Look-ups in named tables: a row name and a column name give one cell, copied from the table.

Table kat
        debes  fer  lunu  zak
gura      186  164   189  186
vop       240   98   101   90
gubi      139  227   147   52
mirob     139  232   148   47
punifo    138  211   149   72
zube      145  144   144  142
pir       244   95    99   85
zib       193  177   166  190
balin     193  166   195  191
buve      144  144   145  142
vetemu    144  145   143  144
dete       90  130    75   98

punifo, lunu -> 149
vetemu, zak -> 144
punifo, fer -> 211
pir, debes -> 244
mirob, debes -> 139
gura, lunu -> 189
gura, debes -> 186
pir, lunu -> 99

Table perulis
       niri  kipat  kol  banoz  riluzil  levima  gul
nipo    108    113  112     84      118     121  109
kimur   121    225   58    118      109     114  122
bot     222    128  125    129      124     126   25
bavof   227    128  125    129      124     127   19
mak     202    125  127    129      125     127   45
lired   127    127  125    125      126     126  125
gav     121    230   54    119      109     114  122
guda    121    122  125     69      104     110  113
bemu    106    113  110     77      117     120  106
lesus   127    126  125    126      127     127  123

bavof, kol => 125
nipo, kol => 112
nipo, riluzil => 118
bot, levima => 126
guda, riluzil => 104
bavof, riluzil => 124
bemu, kipat => 113
guda, banoz => 69
bemu, gul => 106
nipo, levima => 121
bot, kipat => 128
lired, riluzil => 126
bot, riluzil => 124

mibu
|  | fidufi | fasukos | sekosu | seg |
|---|---|---|---|---|
| mis | 97871 | -73698 | -68016 | -84780 |
| vikel | 26985 | 13051 | 2486 | 27435 |
| zitiv | -84942 | -35071 | -97386 | -80337 |
| rak | 52080 | 29271 | 14881 | 47689 |
| giga | -18363 | 43999 | -21295 | -77282 |
| gatifat | 36967 | 18606 | 1807 | 33308 |
| bifomi | -68904 | -33331 | -85094 | -65785 |
| lopali | -18377 | -17368 | -17649 | -18709 |
| gife | -38188 | -77028 | -53157 | 75854 |
| fis | -18020 | -18690 | -18346 | -17233 |

What is the fidufi of fis in mibu? -18020
What is the seg of giga in mibu? -77282
What is the fasukos of rak in mibu? 29271
What is the sekosu of gife in mibu? -53157
What is the seg of vikel in mibu? 27435
What is the fasukos of bifomi in mibu? -33331
What is the fidufi of gife in mibu? -38188
What is the seg of bifomi in mibu? -65785
What is the sekosu of fis in mibu? -18346
What is the fidufi of gatifat in mibu? 36967
What is the fasukos of fis in mibu? -18690
What is the sekosu of giga in mibu? -21295

bul.csv
,sikos,dunob,bukesop,fesusa
dipona,0.52,-0.36,-0.59,-0.55
suti,-0.78,0.13,0.77,0.52
tulu,0.38,-0.57,-0.41,-0.58
biluv,0.10,0.15,-0.47,-0.14
tuloroz,-0.43,-0.15,0.11,0.00

tulu, fesusa: -0.58
tulu, bukesop: -0.41
tulu, sikos: 0.38
tuloroz, sikos: -0.43
tuloroz, bukesop: 0.11
tulu, dunob: -0.57
biluv, dunob: 0.15
biluv, fesusa: -0.14
biluv, bukesop: -0.47
Row with the largest dunob: biluv

mitare:
|  | mib | kaned | tef | lasozul | luso | bulup |
|---|---|---|---|---|---|---|
| fav | 4862 | 5963 | 3261 | 1674 | 3430 | 6015 |
| likofan | 3758 | 6062 | 6161 | 6859 | 7226 | 6653 |
| zatanu | 2111 | 6797 | 4716 | 6570 | 7171 | 7249 |
| tiz | 8612 | 3174 | 4996 | 821 | 2130 | 5225 |
| zab | 4983 | 5022 | 4330 | 2991 | 4514 | 6830 |
| los | 7749 | 4420 | 4626 | 2481 | 3123 | 4389 |
| pap | 1894 | 6939 | 3624 | 6989 | 6905 | 5958 |
| kav | 3456 | 5958 | 5407 | 6933 | 6806 | 6556 |
| sevip | 4252 | 6059 | 6162 | 7325 | 6580 | 5022 |
| zis | 3958 | 5872 | 6307 | 6062 | 7016 | 7251 |

sevip, bulup => 5022
los, mib => 7749
fav, kaned => 5963
zis, lasozul => 6062
zatanu, lasozul => 6570
zatanu, luso => 7171

fup =
	puf	gav
vomob	-0.4	-0.6
ziladol	-0.3	-0.6
tib	-0.4	-0.6
sotino	0.5	0.4
visota	-0.3	-0.6
lilida	0.6	0.5
bimusev	-0.4	-0.6
nogavob	0.6	0.5
rotader	-0.4	-0.7
nogasul	-0.4	-0.6
nipif	0.2	0.1

visota, puf -> -0.3
vomob, puf -> -0.4
tib, gav -> -0.6
nogavob, gav -> 0.5
lilida, gav -> 0.5
rotader, puf -> -0.4
nipif, gav -> 0.1
vomob, gav -> -0.6
visota, gav -> -0.6
nipif, puf -> 0.2
sotino, gav -> 0.4
ziladol, puf -> -0.3
rotader, gav -> -0.7
bimusev, puf -> -0.4
bimusev, gav -> -0.6

kipit:
columns: vivegip, vav, nak, mobus, gakap, pega
riz: [5.80, 3.88, 8.13, 3.40, 2.45, 0.79]
sep: [6.66, 3.59, 8.85, 1.72, 2.81, 0.79]
zuf: [5.18, 4.22, 7.61, 4.10, 2.11, 1.01]
sokob: [1.16, 2.05, 3.15, 5.58, 5.59, 6.80]
zinemir: [0.98, 2.63, 1.67, 6.46, 4.30, 8.23]
neb: [1.58, 1.51, 4.24, 4.86, 6.74, 5.46]
devek: [4.64, 6.93, 5.12, 1.75, 1.30, 4.55]
duref: [3.47, 5.38, 5.91, 6.46, 1.32, 1.79]
tota: [5.55, 5.62, 6.73, 1.19, 2.02, 3.20]
gadugu: [6.47, 4.20, 8.34, 1.00, 2.71, 1.58]
feme: [2.08, 0.98, 5.30, 4.22, 7.61, 4.10]

mobus of neb: 4.86
vav of tota: 5.62
mobus of riz: 3.40
gakap of riz: 2.45
pega of feme: 4.10
gakap of feme: 7.61
gakap of gadugu: 2.71
vivegip of sep: 6.66
gakap of tota: 2.02
vav of sep: 3.59
vivegip of gadugu: 6.47
nak of tota: 6.73
pega of devek: 4.55
vav of gadugu: 4.20
nak of zuf: 7.61
nak of neb: 4.24
mobus of zuf: 4.10

